(in the rows, 128 means zero)
Each row of Y is roughly a mix of the hidden directions of one of 4 groups; one row fits no group.
Y, 137 rows:
[[ 89 104 151 147 138 111 158 118 159 127 161  85 140]
 [101 119 101 176 126 127  93  96 145 131 122 104  90]
 [161 163 125 132 111 143 100 138 107 120  97 185 127]
 [113 105 134 190 133 145 108 135 138  90 104  97 128]
 [105 155 121 150 115 147 110  85 175 122 103 137  97]
 [149  98 140 157 152 113 125 167  88  94 114 123 156]
 [166  93 135 119 110 150 117 145  96 148 173 140 157]
 [154 138 109  77 118 151 102  98 120 150 131 172 124]
 [123 115 136 179 143  85 125 163  91 112 142 114 141]
 [162 157 134  67 127 139 165 122 130 150 133 153 135]
 [166 110 115 120 131 103 105 146  77 130 152 167 145]
 [142 154 154  96 106 163 128 162 117 119 101 163 157]
 [ 87 114 150 156 110 154  97 124 152 128  77 142 130]
 [172 136 154 131 128 195 123 124 108 128 114 132 154]
 [163 106 102 161 162  96 110 132  87 102 126 126 122]
 [158 119 103  88 153 113 168 145 106 139 145  88 120]
 [ 94 143 128 165 114 145 110 111 167 117  81 126 101]
 [142 162 140 102 111 126 118 105 133 139 134 199 139]
 [118 122 166 101 159 131 161 110 126 127 164 102 171]
 [108 109 126 196 144 115  88 110 119 107 121 118 123]
 [140 165 150  74 134 140 161 108 149 128 113 158 144]
 [127 139 142  97 113 162 140 122 134 187  86 141 118]
 [139 122 129 167 104 184  95 135 118 148  93 121 115]
 [142 117 119 123 135  90 172 187 111 132 108 109 118]
 [ 97 133 114 157 160  88 128 135 130  86 101  96 112]
 [133 142 168  74 125 146 162 137 130 145 123 151 164]
 [134 168 130  69 122 152 155 103 157 128 149 132 131]
 [144 117 125 174 145  88 109 154  85  98 137 138 141]
 [129 127 115  87 107  81 155 157 134 138 169 153 128]
 [106 163 134 109 100 151 106  90 158 149 121 168 119]
 [ 98  97 127 102 122 120 100 133 111 176  87 154 125]
 [154 132 112  97 173  88 153 136  84 126 138 112 133]
 [164 115 134 164 105 116 107 146  97 140 156 174 141]
 [135 123  99 146 161  92 132 109  98 151 158  88 104]
 [156  90 119 166 124 141  91 150  88 139 100 140 126]
 [179 121 124 124 133 113 144 160  91 112 174 132 151]
 [111  77 117 124 146 115 137  85 161 135 159  98 120]
 [123 162 136  77 109 167 156 117 155 159 124 120 121]
 [121 112 162 141 104 188 120 113 167 124 108 137 146]
 [ 88 151 119  94 132 132 153 111 166 142 101  96 100]
 [158 161 131 142 102 187 130 114 149 114 160 114 126]
 [160 144 137 105 100 152 107 126 114 146 134 191 144]
 [ 79 155 112 141 127 112 125  93 170 126 128 107  93]
 [156 135 113  85 145 122 129 109  85 177 153 134 126]
 [ 94  74 138 180 133 114 120 114 154 132 122 108 123]
 [120 129 129 178 115 173  87 113 143 107  97 123 117]
 [148 108 123  68 119 149 133 121 114 182 137 144 132]
 [122 105 102 137 141 108 133 140 104 142 172  69 115]
 [131 173 142 139  92 144 103 139 127 128 105 185 129]
 [105 156 102 105 115 151 125 100 162 151 102 114  85]
 [146 177 110 149 120 171 126 125 142  99 107 101 100]
 [104 125 107 171 147 105 120  94 132 146 142  85  94]
 [110 111 131 171 148  76 104 109 119 104 158 144 140]
 [203 124  94 120 125 146 125 115 114 128 148 146 113]
 [ 82 126 162 121 153  86 158 119 145 115 147 117 157]
 [118 104 144 165 104 181 113 138 135 155  94 107 122]
 [ 99 114 121 185 140 104 115 125 130 104 155  85 121]
 [112 122 158 136 119 150 113 122 153 115  67 169 142]
 [136 121 116 161 146  99 138 127 118 103 188  89 130]
 [162 152 127 140 116 116  99 128  99 115 155 187 143]
 [169 118 125 125  97 149  97 132 104 150 149 180 139]
 [144  99  97 170 154 104 112  83 134 125 131 120  97]
 [131 144 142 144 113 103 134 195 103  96 130 145 150]
 [104 130 128  64 111 151 147 112 161 155 150 116 129]
 [152 150 153  84 135 119 172 148 132 103 132 155 160]
 [152 130 152 173 149 131 140 131  99 159  74 130 125]
 [127 115 128 170 108  94 125 170 112 114 179 125 138]
 [105 139  91 163 122 115 104 118 151  90 148  99  95]
 [123 136 101 115 136  91 142 126 106 165 180  97 108]
 [156 123 127 112 166 126 158 126  85 170 127  90 127]
 [107 106 170 150 113 128 111 106 153 122 141 175 163]
 [172 124 110 137 136 131 103 155  77 125  89 151 123]
 [121  92 147 113 144  97 156 161 107 125 164 107 164]
 [156 127  92 117 162 127 126  81 109 159 132 105  97]
 [176 143  96 110 110 175 111 123 118 145 106 140 100]
 [ 77 145 113 135 146  92 134  97 162 116 125 101 101]
 [147 143 129  52 127 142 164 135 137 127 143 133 143]
 [108 102 144 131  99 155 105 175 112 149  84 137 138]
 [152 173 108  97 112 149 102 142 107 120  97 166 118]
 [132 118 165  92 139 120 175 156 134 106 134 131 172]
 [101 178 158 125  92 139 124 128 159 116 138 167 143]
 [115 121  96 157 160  97 128 125 117 112 135  71 101]
 [115 167 114  76 114 139 159 118 168 127 143 113 110]
 [131 121 143  90 126  94 142 114 124 156 173 171 152]
 [116  98  98 166 137 117  80 138  89 133 119 104 109]
 [129 129 161 114 109 163 128 134 151 125  76 172 147]
 [116 107 152 111 135 141 174 103 165 152 156  92 138]
 [121 192 137 105  96 160 133 124 150 144 111 150 116]
 [105 130 109  93 147  79 168 145 145 107 136 100 117]
 [115 116 144  79 136 141 157  89 169 155 110 137 131]
 [ 94 128 114  91 118  98 155 142 148 170 102 123  98]
 [139 126  97 154 130  96 100  79 136 132 159 156 101]
 [ 90 119 130 163 156 116 138 108 135 145 113  71 109]
 [130 115 104 140 132 142  89 132  77 173 109 109 106]
 [130 112 106 162 129 118  79 147 101 104  85 148 116]
 [135 116  98 174 156 113 129 106 125 128 128  79  92]
 [ 84 126 130 159 136 117 148 109 164 133 134  75 107]
 [156  99 130 146 127 118  95 156  86 115 113 171 149]
 [190 117 123 132 128 130 114 136  85 146 124 173 136]
 [156 121 119  89 133  99 148 139  97 153 181 137 141]
 [118 125 104 116 147  68 110 145  85 142 110 150 116]
 [179 154 132  85 122 159 146 114 120 154 127 160 133]
 [104 127 101 150 142 127 102  98 135 144  78 112  85]
 [ 97 129 101 177 139 101 108 114 140 116 109 101  89]
 [ 92 135 173 108 153 109 158 106 146 118 147 123 166]
 [ 77 129 119 132 157  86 108 140  91 138 112  99 122]
 [ 92 138  88 123 130 101 129 117 155 134 105 102  77]
 [101 128 156 142  98 144 112 184 122 114  93 143 151]
 [ 72 101 153 139 120 142 122 125 174 106 103 116 141]
 [111  59 147 143 135 133 105 138 121 132  89 137 150]
 [125 132 124 177 144 149 126 137 130  89 104  73 117]
 [112 135 101 143 156 135 126  97 149 113  92  83  90]
 [100 155 125  83 138 123 172 122 163 130 114  96 112]
 [127 103 162 122 100 152 106 116 136 149 138 182 162]
 [188 152 109  96 133 147 120 125  98 128 112 163 125]
 [138 121 130 129 153 101 170 135 107 150 172  81 132]
 [ 82 143 115 153 145  85 130 101 157 108 136 104 104]
 [120 149 128 131  96 163 105  99 176 117 107 164 115]
 [109  85 171 142 113 166 126 119 163 127 114 135 159]
 [121 167  88 140 150  95 106  92 121 121 122 126  87]
 [159 119 104 116 131 111  92 156  75 115 126 163 136]
 [ 96 124 126 172 137 139 129 108 160 106 130  72 111]
 [117 117 118 140 172 114 152  86 144 132 122  76 106]
 [ 98 109 117 138 143  77 114 148  88 139 164 104 133]
 [ 86 133 160 124 105 153 129 115 184 112 105 145 140]
 [134  80 130 149 128 130  88 111 140  94 110 171 144]
 [122 159 113 113 149  97 158 119 126 121 181  86 120]
 [ 79  95 150 110 150 117 145 116 165 103 118 104 149]
 [192 168 117 124 151 132 158 117 100 140 132 124 115]
 [158 127 145 116 135 121 111  94 107 140 156 187 157]
 [107  93 132 143 138  98 147 102 147 150 181 100 128]
 [107 130 112 136 115 178 105 120 145 140  84  95  97]
 [137  97 146 147 140 109 140 180  80 136 132 110 155]
 [ 91 121 108 171 143  82 113 134 131  95 133 100 110]
 [175 111 137 108 149 114 146 144  87 121 163 138 163]
 [140 183 109 148 133 129 148 120 142  94 154  91 104]
 [114 123 108 171 139 144 102 115 121 143  85  91  92]]
Here is one row of each group, with its name. Which group are the others in?
[112  98 164 140 110 137 113 162 125 125  88 165 159] => <112>
[156 160 137  68 138 121 156 129 123 117 129 166 149] => <71>
[146 139 113  91 120 153 155 149 128 164  79 116 101] => <111>
[101 127 138 159  98 149  94 124 155 129  81 159 117] => <94>

[127 138 105 175 149 118 129 124 129  91 144  73 107] => <112>
[100 163 106 104 150  76 137 103 135 139 110 137  98] => <112>
[170 156 120  87 132 118 170 133 120 131 174 129 133] => <112>
[171 114 124 173 107 155  92 145  95 133 126 150 129] => <111>
[140  85 134 161 164 111 116 148  88 107 100 115 145] => <111>
[131 176 133 122 103 176 118 101 160 128 104 151 114] => <112>
[162  99 139 133 147 138 158 159  88 154 130  89 142] => <71>
[172 143 122 115 139  99 135 137  85 128 177 151 144] => <94>
[109 111 138 117 132 164 159 135 162 130  87  79 121] => <112>
[139 114 126 183 153 115 100  95 130  80 134 137 133] => <112>
[107 129 145 167 135  91 149 132 144  96 177 107 144] => <112>
[182 124 137 172 110 154 156 160 139 103 126 123 129] => <71>
[132 136 108 163 111 177  92 116 132 135  95 111  95] => <111>
[104 125 111 127 174 118 122 108 110 139  81  85 105] => <71>
